Each path below is one point turned by a fixed rotation once a step. After each direction that follows a path, write how fast that rotation turns it, in degrees a step (0 if it stays still).
Each turn is a multiple of 5 degrees from 10 to 175, or 0.
Each row of a path follows its step; steps can be skipped.
Path 1:
step 1: -39, -118, 61, 67, -158, 193, -5, -153, -100, -122, -76, 38, -205, -75, -195, 68, -176, 209, -47, 279, -133, 41, 22, -110, 308, 92, 17, 47, -28, -9, -21, -93, -86, -52, 96, 153, 134, -219
step 2: 193, -206, 6, 142, 31, -75, -28, 141, 113, 161, 61, -37, 53, -91, 276, 99, 42, -140, -4, -9, -117, -38, 259, 1, -95, 66, 202, 18, 209, 111, 34, -127, -77, -30, 176, 99, 151, 263
step 3: -148, 89, -190, -325, -128, 107, 14, -27, 23, -109, -95, -182, 195, 119, -183, 47, 75, -11, -51, -39, -151, -170, -6, 2, 236, 263, -37, -162, -18, -15, -115, -94, 21, -117, -145, 73, 48, 138
step 4: -7, 53, 158, 279, -84, 28, -48, -17, 212, -81, 170, -63, 142, -160, -199, 41, 84, -147, -32, 72, 166, 9, 138, 135, 28, -104, -78, 53, -183, -57, 247, 82, -137, 218, 105, 87, 93, 184
step 5: 27, 220, -234, -219, 43, -86, 61, 216, 159, 123, -45, -35, 262, 145, -11, -112, 19, -62, -103, -48, 181, 62, -73, 54, -297, -13, 64, 122, -47, -23, -50, -130, 83, -234, 36, 40, -3, -167
step 6: -24, 243, 95, 54, 0, 39, -221, -118, 168, -61, 18, 81, -3, -280, -129, -19, 16, 137, 133, 43, 114, 93, -205, -167, 122, -55, -38, 6, 31, -30, -209, 166, -49, 158, -329, -53, 27, -81
step 7: 256, -121, -4, 170, -54, -44, -70, 117, -231, 254, -75, -16, -151, -45, -102, 24, 143, -159, 125, -49, 141, 27, -105, 101, -279, -118, -154, -80, 85, 47, 59, 12, -69, -174, 174, -122, -52, -160
step 8: -167, -133, -116, -101, 66, -150, -172, -96, -137, -74, 3, 56, -112, 189, 107, -174, -116, 76, -42, -241, -81, 171, -81, 4, 97, -99, 28, -46, 11, -93, -253, -267, -111, 70, -262, -96, 58, -18
step 9: 30, -135, 225, 130, 36, 79, 191, -213, -97, 43, -134, -6, -181, 3, 135, 8, 243, -128, 32, -8, 103, 46, 27, -193, 147, 225, -128, 27, 103, -173, 289, 83, -50, 150, 20, 20, -59, -81
Speeds:
-23, 58, -20, -45, 69, -62, 61, 93, 0, 17, -17, -37, -24, 35, 30, 15, -63, -3, 84, -1, 1, -8, 14, -41, -21, 6, -35, 12, -24, -21, -86, -97, -19, 19, -15, -7, 0, 69 => 135
19, -4, 39, -43, -25, -44, -87, 26, 19, 59, -1, 50, -8, -37, 11, 29, 31, 46, 70, 57, -49, -75, -61, 51, -17, 68, 46, -31, 47, 24, -71, 13, -32, 27, 55, 16, -17, -14 => 80
-43, -15, -60, -41, 29, 20, -25, -68, 26, 18, 7, 34, -22, -26, 23, 34, -23, 78, -90, -46, 57, -108, 0, -9, 15, 18, -54, 19, -67, 44, -45, -25, -66, -42, -29, -12, -11, -10 => 145
76, -54, 14, -12, -1, 48, -43, 22, 4, -15, -33, -66, -47, -45, -17, 75, -24, 19, 34, -34, -25, 42, 37, -58, -13, -56, 29, -46, 25, 69, -64, 25, -15, -92, -28, -40, 59, -1 => 70
0, -88, 35, -41, 13, -25, 37, -56, -12, -39, 41, -10, 5, -3, -10, 50, -67, -22, -29, 34, -62, -89, 27, -58, -13, -22, -31, 18, 72, 5, 5, -38, 88, 31, 28, 85, 18, -12 => 35
38, 87, 55, -22, -28, -14, -13, -30, -24, 65, 72, -59, -19, -21, -17, -1, 5, 39, -69, 16, -23, -2, 16, -41, -87, -37, 38, -79, -53, -69, 6, -14, -2, -10, -46, 44, -64, 10 => 45
